0: [4 7 2 6 9 0 7 5 0 6 2 0 2 7 8 4 6 7 2 7 4 3 0 6 1 5 7 4 3 3 3 1 3 2 3 0 0 8 5 3 4 6 5 9 6 3 0 6 1 3 5 7 1 0 5 7 4 3 4 2 4]
1: [9 0 3 3 2 9 0 4 6 0 5 4 8 0 3 7 1 9 0 0 2 7 7 6 6 0 6 0 8 1 8 6 4 6 7 9 4 4 0 9 1 5 6 1 5 7 7 3 9 7 4 0 8 9 1 9 6 0 9 6 5]
2: [2 8 3 5 3 7 7 5 8 3 5 5 3 2 4 5 8 4 9 9 7 3 4 5 9 3 0 8 4 9 7 1 4 5 8 5 4 1 7 8 2 5 5 6 5 1 4 6 9 9 4 3 6 3 6 3 5 2 5 6 5]
3: [4 3 5 6 5 6 4 6 6 4 6 6 5 6 5 6 4 4 3 5 5 5 4 4 3 6 3 6 2 4 5 5 6 3 4 5 4 5 6 4 6 5 6 6 2 4 5 4 5 7 5 5 4 6 5 4 4 5 7 6 6]
4: [3 6 6 4 7 4 3 5 5 7 6 8 5 7 4 3 5 4 3 4 5 5 5 5 2 7 5 4 2 0 6 5 6 4 3 4 4 6 7 3 7 2 5 4 2 6 4 3 2 3 5 4 4 3 5 7 1 4 6 6 6]
5: [3 1 5 5 5 6 3 3 6 2 8 8 4 5 3 5 5 4 4 2 3 5 7 5 6 7 6 1 6 4 4 4 8 5 3 7 6 6 4 5 5 3 6 4 3 6 5 3 4 6 3 1 6 6 3 7 3 2 4 5 7]
6: [7 3 4 6 3 4 5 4 4 5 5 1 4 4 3 4 4 6 5 4 4 5 5 4 3 3 6 5 8 5 3 5 4 5 4 5 6 3 4 2 4 5 4 4 4 5 7 4 5 3 4 7 5 6 4 3 6 6 3 5 4]
7: [5 4 5 4 2 5 5 3 5 6 5 3 6 3 4 5 5 4 5 5 3 5 5 4 4 4 4 6 5 5 4 6 3 4 6 4 6 3 3 4 4 6 2 3 5 5 5 5 6 4 6 6 4 5 4 4 4 7 5 4 4]
8: [4 5 6 3 5 5 4 2 4 4 5 6 4 4 4 3 4 3 5 3 3 5 6 4 5 5 5 3 5 5 4 6 5 6 5 5 6 4 3 5 4 3 4 3 5 5 5 4 5 4 5 3 5 5 4 6 4 4 3 3 5]
9: [2 9 6 3 5 5 5 5 6 4 2 6 6 3 5 4 5 1 5 6 7 5 5 5 8 4 2 5 3 5 7 4 2 5 6 5 2 3 6 9 2 5 3 3 6 3 1 5 7 6 7 3 5 1 5 5 4 0 6 5 4]
10: [7 3 3 6 3 4 5 4 4 4 5 1 4 4 3 4 5 6 5 4 3 4 4 4 3 3 5 5 7 6 3 5 4 5 4 4 7 3 4 2 4 5 4 5 4 4 7 4 5 3 4 6 5 5 4 3 6 7 3 5 4]
11: [3 2 5 5 6 5 3 4 6 3 8 8 3 5 4 4 5 4 4 3 4 5 6 5 6 7 6 2 5 4 4 3 8 5 3 6 5 6 5 4 5 3 6 5 3 5 5 4 3 6 4 2 6 5 3 6 2 3 3 5 7]

[4 5 6 3 5 5 4 3 4 5 5 6 5 4 4 4 4 3 5 4 4 6 6 4 5 5 4 4 4 4 4 6 5 6 5 5 5 4 4 4 5 3 4 3 5 6 4 4 4 4 5 4 5 5 5 6 4 5 4 3 4] 8
[3 5 2 5 6 4 5 6 4 4 6 4 2 5 5 3 6 6 6 6 4 3 3 5 4 5 4 6 4 7 4 2 6 6 4 2 4 5 6 4 5 5 6 7 5 4 5 5 4 4 3 5 4 3 5 3 5 7 3 5 3] 10
[4 5 5 4 6 4 4 4 4 4 5 5 4 5 4 3 5 4 5 3 4 5 5 5 4 5 6 3 4 4 5 4 5 6 3 4 5 5 5 5 4 4 4 5 5 5 4 4 2 3 4 4 4 3 4 5 5 4 3 5 5] 8
[4 6 3 4 4 3 6 5 4 3 8 1 3 5 3 5 6 5 8 3 3 4 2 6 3 6 5 3 7 6 3 3 6 7 6 1 7 2 4 1 5 2 5 4 2 4 5 4 3 3 2 3 3 3 5 6 5 5 2 7 4] 10
[2 3 4 6 4 5 5 6 6 6 7 7 4 6 4 4 5 5 6 6 7 3 5 3 5 7 3 7 3 3 5 5 7 3 3 5 4 6 7 5 6 3 7 6 3 4 6 5 5 6 4 4 5 4 5 4 3 7 6 5 6] 3
[3 8 6 3 7 4 4 5 4 4 4 6 6 5 5 4 4 2 4 4 4 5 4 4 4 5 4 4 2 4 5 5 4 6 5 3 2 4 5 5 5 5 4 4 5 5 3 4 3 4 5 3 3 3 5 5 4 4 5 4 4] 8
[3 3 5 6 4 5 4 6 6 5 6 6 4 6 4 6 4 4 3 5 5 5 4 4 3 7 4 6 3 4 4 5 6 3 3 6 5 6 5 3 6 5 6 6 2 5 5 4 3 6 5 5 4 5 5 4 3 6 6 5 5] 3
[6 3 5 3 3 7 2 2 4 2 6 6 4 2 3 3 4 5 4 1 2 5 7 5 6 4 7 1 7 5 5 6 6 7 5 7 7 4 1 6 3 4 4 2 5 6 5 3 5 4 3 1 7 6 2 7 4 2 3 4 5] 8
[6 3 5 3 3 6 3 2 4 2 5 6 4 3 3 3 4 5 4 1 2 6 7 5 6 4 7 1 7 4 4 6 6 7 4 7 6 4 1 6 3 4 4 2 5 6 5 3 5 4 4 2 7 6 3 7 5 2 3 4 5] 8
[5 2 5 4 3 6 3 2 4 2 7 6 4 3 4 3 5 5 5 2 2 5 7 4 6 5 6 2 7 6 4 5 7 6 5 6 7 4 2 4 3 3 4 2 5 5 5 3 6 5 3 1 6 7 3 7 4 4 3 4 6] 8
[3 6 4 3 5 4 4 4 5 4 5 6 2 5 4 3 5 3 6 5 4 4 4 5 5 5 4 5 4 6 5 4 6 6 5 4 6 4 6 4 4 4 5 6 5 4 5 4 3 3 4 4 4 3 5 4 4 7 2 5 5] 8
[4 3 5 6 5 4 4 6 5 6 5 6 5 6 4 6 3 4 2 5 5 6 4 4 3 6 5 5 3 3 4 5 5 3 2 6 3 6 6 4 6 5 6 5 3 5 5 4 3 5 5 6 5 5 5 4 3 5 6 5 5] 3
[3 3 5 5 5 5 4 6 6 5 6 7 4 6 4 6 4 4 4 5 6 5 4 4 4 7 4 6 3 4 5 5 6 3 4 5 4 6 6 4 6 4 6 6 2 5 5 5 3 6 5 4 4 5 5 4 3 6 6 5 6] 3
[1 8 7 2 6 4 4 6 6 6 4 9 5 5 5 6 3 0 4 5 8 5 5 5 7 8 4 4 1 2 6 5 5 3 3 5 3 6 8 7 6 3 5 4 4 5 3 5 1 5 6 3 5 2 5 5 3 2 5 4 7] 4
[4 5 6 3 4 5 3 2 4 4 5 6 4 4 4 3 4 3 5 3 3 6 6 4 6 6 5 2 5 4 4 6 5 6 4 5 5 5 3 5 4 3 4 3 5 6 5 4 4 4 5 3 5 5 4 7 4 4 3 3 5] 8
[5 2 5 7 4 4 4 6 5 6 5 5 5 6 4 6 4 5 2 4 6 6 5 4 3 5 5 5 4 3 4 5 5 3 3 6 3 5 6 3 6 5 5 5 3 5 5 4 3 6 5 7 4 6 5 3 3 4 6 6 5] 3
[0 9 7 1 5 6 9 7 4 6 0 9 6 2 8 4 4 0 8 9 9 4 5 3 9 5 1 2 1 4 7 5 2 5 7 5 1 3 7 9 5 5 2 1 7 3 0 6 6 5 7 3 5 1 6 4 5 0 6 1 4] 9
[7 4 4 5 2 4 5 4 3 5 3 2 5 5 3 4 4 6 4 4 4 5 5 4 3 3 6 5 7 5 3 6 3 5 4 5 5 3 4 3 4 5 3 4 5 5 6 4 5 3 5 7 5 5 5 3 6 6 4 5 3] 6
[3 4 6 4 6 5 4 4 6 5 6 8 5 6 4 5 4 3 3 4 5 6 5 5 5 7 4 4 2 3 5 5 7 4 3 6 3 6 5 5 6 3 5 5 3 6 4 4 3 5 5 4 5 4 5 6 2 3 6 4 6] 4
[9 3 2 1 7 7 2 3 4 5 2 6 8 1 7 4 7 9 4 6 1 6 7 5 2 0 1 7 4 8 7 4 1 6 7 5 5 5 1 2 4 7 5 4 8 3 6 5 8 3 4 5 4 5 3 5 7 7 7 1 3] 7
[5 8 7 2 4 5 3 3 6 4 4 4 8 3 5 5 4 2 4 4 3 5 5 5 4 4 3 6 3 5 6 7 2 5 7 3 5 3 4 6 3 5 3 3 5 4 2 5 6 5 6 3 4 4 5 6 4 6 6 3 4] 7
[5 5 4 6 3 4 3 5 4 4 5 4 5 6 3 2 4 5 5 3 4 4 5 4 4 5 5 5 7 3 5 5 4 5 3 5 5 4 5 5 4 3 5 4 5 5 5 4 5 5 4 3 5 4 5 4 5 4 5 6 6] 8
[6 6 5 3 3 4 4 4 3 5 3 5 4 4 4 3 4 3 5 4 3 5 5 5 4 5 6 4 5 5 4 6 3 5 4 3 6 4 4 4 4 4 4 3 5 5 5 5 4 2 4 5 5 4 4 4 5 7 2 3 4] 8
[0 8 6 4 7 3 6 7 6 4 3 9 4 5 6 5 4 2 5 5 9 3 6 5 9 7 5 1 2 2 6 1 5 4 3 6 1 6 8 9 5 4 5 5 5 3 1 5 2 5 5 1 5 1 5 4 3 0 4 6 7] 9
[6 6 7 3 4 6 4 4 4 6 3 4 8 4 5 5 2 3 3 5 4 6 4 3 3 4 2 6 3 5 5 9 2 5 7 4 4 3 3 5 4 5 3 2 4 5 4 4 7 5 7 5 4 6 6 5 5 6 7 2 3] 7
